In the rows, 128 means zero.
The same turns and mirrors carry the whole set onto itself and the rows of a family onto each other. Which other rows belong to the same family as each row named below? List them in the order they appear above.
These 32 rows form 4 families of 8 rows each.
pasos: [123 119 133 134 163 154 137 129 163 132 151  94 117 124 157 140 105 122
 115 155 102 126 139 128 133]
Buti: [129 141 122 145 134 113 134 140 171  81 166 104 141 111 138 135 112 104
 117 145 112 118 121 144 131]
rokev: [ 99 150 111 137 130 124 139 140 153  76 149 128 150 125 165 156 112 122
 120 153 142 135 119 145 136]
gorip: [115 128 138 120 152 145 133 137 144 109 158  93 126 126 134 140  98 132
 108 161 115 142 154 128 144]
sipel: [114 125 135 134 151 155 141 135 141 116 144  98 128 118 146 138 100 126
 125 142  92 143 155 127 140]
gofeb: [109 127  95 152 136 114 144 136 182  99 161 124 130 128 159 132 141 113
 147 137 129 134 136 143 140]
togaz: [115 122 101 155 141 141 142 147 192  90 163 126 139 124 153 146 125 120
 136 131 122 137 125 149 146]
nogal: [109 128 128 124 143 128 129 144 125 129 143 119 126 114 160 155 117 117
 129 139 127 127 176 153 140]
pesum: [ 90 146 105 136 140 119 122 136 156  90 144 129 150 110 165 165 133 121
 127 168 143 140 121 135 128]
logot: [127 142 122 137 139 143 136 132 171  83 159 122 118 118 172 154 129 112
 121 161 142 139 116 142 162]
vomel: [ 98 119 122 120 120 147 125 142 126 100 158 106 145 116 151 141 120 105
 135 166 109 117 154 142 123]
fad: [109 119 101 148 144 137 148 138 185  99 169 110 153 128 157 144 147 116
 146 152 107 125 131 129 131]
gunu: [131 143 125 143 132 119 119 136 164  77 162  91 129 112 136 153 106 112
 129 152 117 122 125 149 134]
tobes: [119 117 140 136 151 149 133 140 168 116 147 101 116 106 151 140 104 119
 107 165  97 131 142 132 151]
peri: [104 126 125 137 113 148 127 133 129 117 164 111 155 130 158 134 127 105
 135 166 105 122 148 140 117]
gor: [ 84 117 106 130 164 152 121 142 159 131 152 112 122 127 153 146 123 130
 131 164 108 142 153 136 128]
mog: [114 106 142 123 120 154 138 147 131 113 161  96 138 126 157 145 128 112
 126 153 110 129 152 145 128]
Maro: [120 144 120 138 125 102 139 141 162  85 156 112 129 118 138 153 122 108
 139 140 120 137 111 146 128]
Sav: [106 129 139 131 137 112 120 151 140 123 150 119 115 108 152 165 107 114
 120 166 125 115 156 153 140]
tadem: [105 141 110 149 139 123 144 132 149  89 140 127 155 130 163 136 120 121
 137 170 131 143 109 135 139]
vudol: [127 142 111 131 152 136 148 133 177  97 137 126 127 117 168 156 136 115
 128 155 134 148 110 154 150]
feku: [128 143 115 134 167 135 123 126 173  98 145 115 118 108 168 163 123 123
 117 160 142 123 126 163 145]
zif: [125 112 126 121 126 150 140 138 132 125 155 102 152 127 161 135 137 118
 141 158 121 133 163 135 136]
moli: [119 119 111 145 137 141 140 133 192  91 174 123 142 116 150 143 133 108
 146 155 111 135 129 134 121]
ludi: [ 92 116 124 124 149 140 129 149 144 138 148 102 123 124 147 145 124 142
 114 148 129 146 147 145 119]
sop: [123 140 121 150 135 112 129 147 169  92 172 120 122 111 129 151 107 122
 136 147 137 134 114 146 136]
keb: [ 85 144 108 127 144 115 137 135 149  92 149 126 158 122 165 150 137 127
 129 165 137 122 123 133 119]
sotam: [ 89 117 127 127 153 128 119 134 136 129 145 102 132 130 155 130 122 141
 137 143 120 146 148 128 116]
bodun: [ 87 123 101 142 149 148 118 136 151 139 151 115 131 119 156 134 140 134
 121 153 114 142 143 139 123]
ledo: [119 147 109 144 169 119 125 136 169 107 143 122 135 120 173 162 128 113
 111 162 136 131 123 157 154]
lifo: [114 129 131 126 133 115 116 148 126 128 146  98 131 107 155 159 117 111
 118 154 130 103 150 144 134]
momov: [116 107 142 123 152 133 119 144 133 121 161 111 123 111 148 154 121 118
 129 145 135 121 165 153 154]

Same family as pasos: Buti, pesum, vomel, gor, moli, ledo, lifo
Same family as momov: gorip, gofeb, logot, tadem, zif, sop, sotam
Same family as sipel: rokev, togaz, nogal, mog, Maro, vudol, ludi

The same turns and mirrors carry the whole set onto itself and the rows of a family onto each other. Which other rows belong to the same family as each row named below? List them in the order they appear above.
These 40 rows form 8 families of 5 rows each.
Vib: [144 138 101 116 105 132 143 131 142 141 143 124 130 108 122 110 133 137
 106 146 163 126 131]
Gan: [132 116 120 148 123 114 122 140 141 164 127  97 146 127 119 128 134 136
 112 128 139 137 136]
futuv: [147 136 112 144 115 136  86 146 144 162 138 114 147 130 105 114 139 129
 126 110 107 123 131]
Bes: [150 134 114 151 127 147  89 144 133 154 134 109 140 128 108 101 140 125
 123 121 109 121 129]
dud: [141 128  87 118 102 122 119 125 150 133 139 156 133  98 134 123 147 129
 121 154 120 126 117]
lav: [118 150  87 136 134 134  96 113 149 147 148 146 131 111 132 115 132 116
 144 132 115 115 119]
levog: [141 127  83 133 100 120 115 127 145 129 159 149 116 103 137 119 146 131
 112 151 113 124 125]
pupu: [139 118  84 130 100 127 121 121 150 144 148 147 117  95 150 115 137 128
 124 153 117 115 127]
tuvog: [127 142 100 136 126 140  84 110 148 165 151 132 124 121 144 114 129 123
 143 124 115 117 113]
sok: [113 133  99 134 134 150  95 124 139 161 152 140 129 117 153 104 140 115
 135 140 115 113 115]
rumur: [122 120 120 142 120 115 139 145 153 154 138 108 155 131 130 130 128 131
 107 122 131 125 135]
gativ: [149 143 106 119 102 112 127 131 136 147 138 118 137 116 133 124 130 144
 105 149 160 134 128]
fizis: [132 136  90 122  89 122 111 126 139 139 154 154 131 104 146 113 140 130
 121 159 121 123 132]
Deduz: [136 117  91 120  98 132 107 130 151 138 143 145 125  90 145 117 149 129
 120 149 113 116 132]
Perep: [147 146 112 106 110 131 130 127 148 140 145 120 130 109 131 112 124 136
 104 142 159 124 130]
sudi: [140 126  91 121  96 123 117 129 132 141 153 142 115  95 139 120 135 128
 121 163 117 117 127]
Tokid: [139 129  82 119  93 128 124 127 148 141 153 139 127  95 121 133 137 131
 129 153 116 113 135]
Lun: [148 133  93 131 100 131 117 125 140 138 154 150 130  96 140 111 145 122
 104 158 120 112 135]
Zoven: [115 136  94 133 122 141  82 118 133 159 161 137 120 119 137 119 134 123
 142 137 114 118 118]
Tamos: [138 126 111 153 128 143  96 138 142 165 136 112 129 126 102  99 134 126
 134 116 111 133 137]
Vid: [110 143  96 137 130 143  88 113 150 168 149 137 130 120 136 113 140 125
 143 122 123 114 110]
ditut: [142 155 111 127 112 115 133 123 147 140 153 120 133 114 125 127 133 134
  99 137 161 127 126]
notap: [148 127 118 109 113 122 129 130 140 139 134 129 138 119 128 117 133 142
 103 136 160 133 118]
tal: [144 136 104 141 128 148  90 153 149 162 131 111 127 131 115 100 141 133
 133 114 116 128 117]
Bepe: [140 144 101 116 112 116 131 138 138 137 142 119 122 121 124 117 139 141
 107 145 163 131 118]
puve: [121 115 123 144 125 117 124 157 136 149 125  99 147 132 124 125 143 130
 114 130 135 126 126]
lom: [129 107 128 143 130 115 119 149 141 150 131 112 148 129 124 119 128 134
 110 110 135 124 135]
Nat: [122 142 100 145 133 141  89 105 140 149 165 139 126 120 138 112 134 116
 132 133 109 120 116]
Kebek: [115 123 124 138 120 122 132 146 141 155 139 107 159 129 116 129 140 130
 111 123 140 127 135]
Lerif: [128 122 116 148 118 109 125 152 156 149 135 101 144 126 122 135 143 136
 115 116 128 136 127]
Zoni: [150 138 102 149 116 138 101 147 151 164 134 119 141 129 100 102 136 136
 124 107 112 121 130]
gof: [140 129 103 151 118 146  83 142 136 160 145 115 138 136 100 106 135 132
 132 115 113 128 126]
bavi: [128 102 130 135 106 123 127 140 141 163 136 106 153 135 120 126 135 136
 124 123 127 120 124]
nono: [149 123 111 145 108 148  91 136 136 161 144 113 135 127 109 101 127 135
 136 112 122 103 133]
vos: [143 140 112 121 106 120 142 125 131 140 145 110 129 114 124 117 125 133
 107 149 157 127 124]
gon: [142 136 104 152 135 135  90 143 143 152 136 124 136 121 107  98 124 124
 131 106 112 111 140]
faf: [112 143 101 137 120 144  91 114 142 154 159 144 124 119 132 100 135 118
 144 136 112 126 125]
Das: [125 114 121 152 114 118 131 142 138 149 138  96 154 135 111 123 134 129
 116 124 134 133 130]
ruzov: [115 134  90 140 122 144  97 110 141 156 163 131 130 114 134 124 125 125
 147 130 123 101 131]
Nup: [143 139 115 101 103 127 140 125 139 151 145 116 134 121 114 129 130 139
 121 143 153 128 116]

Same family as lom: dud, lav, notap, gon
Same family as tal: sok, Lun, ditut, Lerif
Same family as sudi: Zoven, gof, vos, Das
Same family as bavi: Tokid, nono, ruzov, Nup
Same family as Bes: levog, Bepe, puve, Nat

The same turns and mirrors carry the whole set onto itself and the rows of a family onto each other. Which other rows belong to the same family as each row named below? List them in the order they appear above.
These 32 rows form 4 families of 8 rows each.
zagub: [157 130 118  94 116 128 114 120 110 118 134 129 154 128 141]
bovav: [160 116 131  92 148 138 149 112 117 107 138 127 136 144 140]
Gafu: [143 127 111 115 101 128 114 103 132 134 127 139 136 147 126]
labon: [148 128 132 105 146 125 144  90 132 144 136 138 134 150 125]
Nas: [135 123 137 133 149 137 133 106 108 126 122 153 124 128 106]
pidib: [121 135 119 106 109 141 147 143 113 142 124 159 129 134 122]
dabol: [147 124 112  98 130 122 156 101 132 145 130 127 134 146 137]
Vegi: [128 133 127  91 102 138 124 124 119 127 142 154 138 130 122]
zar: [153 116 109 103 106 141 129 132 114 103 125 131 134 143 143]
Bibip: [145 125 130 132 149 129 133  93 125 140 122 144 126 149 116]
diza: [139 125 143 103 157 133 150 102 115 131 140 149 132 129 115]
ked: [157 117 113  89 123 137 149 124 116 106 132 123 135 143 149]
ladir: [160 118 137 114 162 143 144 110 111 106 129 133 129 146 129]
nek: [141 117 113 105 107 127 117 105 117 113 133 134 139 121 123]
bepa: [126 125 118 135 126 140 141 131 105 134 109 153 120 130 113]
lipu: [142 118 119  94 145 126 171 110 115 134 131 130 132 124 131]
zem: [137 129 117 139 136 135 144 113 121 150 109 147 120 153 119]
pive: [140 132 133 124 141 156 150 145 107 123 118 155 121 155 127]
vuto: [148 139 142 126 161 142 127 123  98 133 122 152 138 137 121]
fifo: [155 135 139 107 169 135 149 120 102 137 127 139 142 134 132]
Dusog: [129 138 119 119 120 138 147 126 127 157 119 154 126 156 123]
bituz: [148 118  98 111 110 121 138 103 130 136 118 124 130 143 135]
Ror: [150 121 132 130 157 149 149 126 105 113 116 142 121 150 126]
kep: [132 140 125 107 106 136 123 116 133 146 133 156 135 156 123]
Kenu: [164 120 111 104 133 124 129 113 104 119 124 116 146 123 143]
gem: [146 127 122 108 105 149 116 137 113 104 129 148 135 149 133]
zevi: [142 139 126 135 136 145 123 140  95 133 109 152 135 138 123]
tif: [144 142 120  92 108 139 122 142 109 132 131 144 150 135 141]
Zetos: [139 136 134 111 121 156 129 146 111 116 128 160 130 157 129]
vefo: [160 124 119 104 156 126 154 118 102 131 120 121 142 128 143]
bipar: [138 142 116 115 117 143 129 152 101 138 114 150 139 137 136]
dip: [146 108 102 105 122 121 147 108 113 121 122 122 131 118 132]

Same family as vuto: zagub, fifo, Kenu, zevi, tif, vefo, bipar
Same family as Ror: bovav, zar, ked, ladir, pive, gem, Zetos
Same family as dip: Nas, pidib, Vegi, diza, nek, bepa, lipu

The same turns and mirrors carry the whole set onto itself and the rows of a family onto each other. Which other rows belong to the same family as each row named below? List them in the order they appear above.
These 28 rows form 7 families of 4 rows each.
Gufi: [137 127 116 107 130 106 141 116 146  96 126 148 138 125 116 157 128 141
 121 118 127 113 130 135 135 134 119 113 122 114 121 123 111 143 136 124
 112 109 126 130 126 132]
fovi: [120 107 131 144 116 151 121 112 147 124 131 107 128 135 141 114 147 121
 123 146 144 124 115 144 135 101 141 122 129 136 131 131 137 114 121 145
 143 128 119 144 119 134]
mida: [106 119 158 126 151 126 123 121 108 136 121 124 119 128 101 142 134 144
 144 115 134 119 117 132 112 130 127 136 134 107 155 104 145 125 123 140
 127 119 126 137 137 123]
mok: [146 135 110 128 129 132 123 140 106 131 138 125 140 124 140 128 124 132
 129 153 110 153 149 117 140 140 117 140 140 139 118 119 122 134 121 113
 128 143 149 118 134 125]
pezuv: [112 125 156 130 146 137 132 123 109 148 125 128 112 123 109 147 120 144
 137 122 131 120 115 128 112 121 135 135 139 118 151 110 135 110 120 149
 129 116 125 150 129 126]
rad: [123 108 144 148 117 147 124 114 142 131 128 109 132 133 149 103 145 111
 112 137 135 139 113 139 136 108 148 123 120 142 130 134 140 126 127 145
 137 121 123 142 130 132]
raz: [110 115 154 124 141 133 129 127 112 146 124 121 112 123 114 139 122 143
 140 112 129 129 107 131 104 129 140 140 135 112 156 109 140 119 119 146
 127 120 131 146 130 124]
kozu: [108 121 155 123 141 135 126 127 114 155 126 128 107 119 108 147 123 135
 136 125 119 119 111 132 106 123 134 140 140 112 148 102 135 119 117 148
 128 113 131 145 128 120]
modog: [150 136 121 132 124 136 126 144 116 132 148 125 126 133 138 121 127 129
 128 135 106 147 148 105 144 145 116 136 134 150 105 120 124 136 127 119
 121 145 148 123 133 124]
Sepes: [112 109 140 145 123 154 116 103 148 121 126 114 127 136 141 104 145 114
 121 144 141 135 121 148 136 107 144 121 133 130 130 135 130 120 119 141
 146 127 121 141 127 134]
Ges: [133 130 124 112 115 102 127 136 148 104 132 144 139 125 119 159 126 141
 121 123 143 118 133 142 137 137 119 113 124 127 123 132 111 148 125 115
 107 109 124 115 124 136]
zomuf: [152 131 118 122 127 131 118 148 116 136 136 124 141 121 130 130 129 129
 122 149 124 155 146 110 146 142 118 139 128 139 112 116 128 127 118 112
 127 145 144 113 126 120]
vado: [119 105 143 140 118 145 125 109 146 135 127 113 125 143 147 105 139 116
 125 149 144 132 116 142 141 104 153 131 119 139 118 136 130 127 122 142
 140 134 128 137 127 126]
savak: [115 103 127 140 123 150 121 103 141 121 131 117 128 130 137 109 149 118
 116 138 146 128 131 148 149 110 149 115 135 132 129 137 135 122 115 150
 151 133 127 146 125 129]
mugan: [139 129 111 120 113 107 126 125 156  99 137 135 139 125 115 146 126 145
 126 113 137 109 139 135 130 141 122 108 120 116 117 128 116 140 132 120
 121 108 129 119 132 128]
kimu: [118 100 140 147 127 150 127 116 151 114 130 113 129 130 150  99 152 120
 128 131 132 135 127 140 132 104 142 119 131 130 139 138 127 127 122 142
 146 113 122 145 130 129]
lumav: [138 121 129 119 123  92 125 131 150 104 137 138 141 128 122 151 121 149
 121 115 140 118 139 146 134 132 119 115 117 126 118 134 103 144 128 123
 122 106 126 124 132 129]
dodu: [142 127 124 123 125 133 133 145 112 130 138 123 133 132 134 124 128 127
 128 139 109 155 136 109 136 147 117 141 146 137 116 114 111 142 125 112
 129 144 153 114 142 109]
Zopu: [133 124 126 127 118 100 136 125 159  97 135 132 140 132 116 136 133 146
 129 108 132 122 141 137 138 140 117 117 140 118 120 135 112 156 128 121
 122 111 133 124 128 129]
neti: [113 125 155 132 154 135 136 123 124 144 116 128 119 117 127 133 124 135
 132 124 117 135 107 127 105 136 135 142 148 104 160 104 135 121 125 144
 132 121 135 146 135 122]
Dagaz: [144 135 114 129 134 127 120 153 106 129 136 125 133 133 136 121 130 131
 125 151 106 153 149 110 143 136 122 139 134 140  99 129 127 135 120 124
 132 141 139 123 128 120]
Ledad: [151 135 119 124 123 133 130 147 109 136 139 128 135 132 122 130 131 123
 125 149 106 150 145 104 137 143 128 136 138 141 113 127 127 133 113 113
 133 142 145 117 136 122]
Rulu: [115 119 158 133 150 133 122 114 117 139 125 132 110 115 115 137 128 137
 133 110 131 119 115 126 106 131 135 139 138 113 164 110 145 117 134 142
 125 117 116 131 132 126]
fotin: [137 122 118 117 122 104 135 136 157 101 136 142 136 129 119 154 129 143
 119 110 137 119 135 135 137 139 108 115 125 121 119 131 111 147 128 119
 112 112 129 130 129 134]
besov: [123 102 145 144 115 144 120 111 144 122 127 118 126 138 155 111 149 121
 124 140 143 123 118 143 140 108 148 125 131 142 133 137 130 116 111 153
 144 121 120 133 128 133]
Sipe: [141 134 126 125 122 110 137 125 143  97 138 144 144 132 112 154 124 140
 113 111 132 108 130 136 131 135 120 118 134 121 125 123 121 149 138 117
 110 111 128 119 132 136]
saz: [151 119 115 120 133 131 125 147 111 137 135 132 135 126 133 134 131 120
 133 156 112 148 139 115 141 143 110 143 137 140 119 114 129 133 118 115
 137 148 139 109 135 127]
vedo: [122 115 163 126 141 136 128 131 113 146 123 125 119 122 112 138 119 147
 134 128 125 124 109 127 108 122 129 143 134 105 159 101 143 115 121 144
 130 124 126 138 138 122]

Same family as lumav: kozu, savak, saz
Same family as mugan: Ledad, besov, vedo
Same family as Gufi: mida, vado, Dagaz
Same family as pezuv: fovi, Ges, zomuf
Same family as Sipe: rad, modog, Rulu
Same family as fotin: mok, raz, Sepes

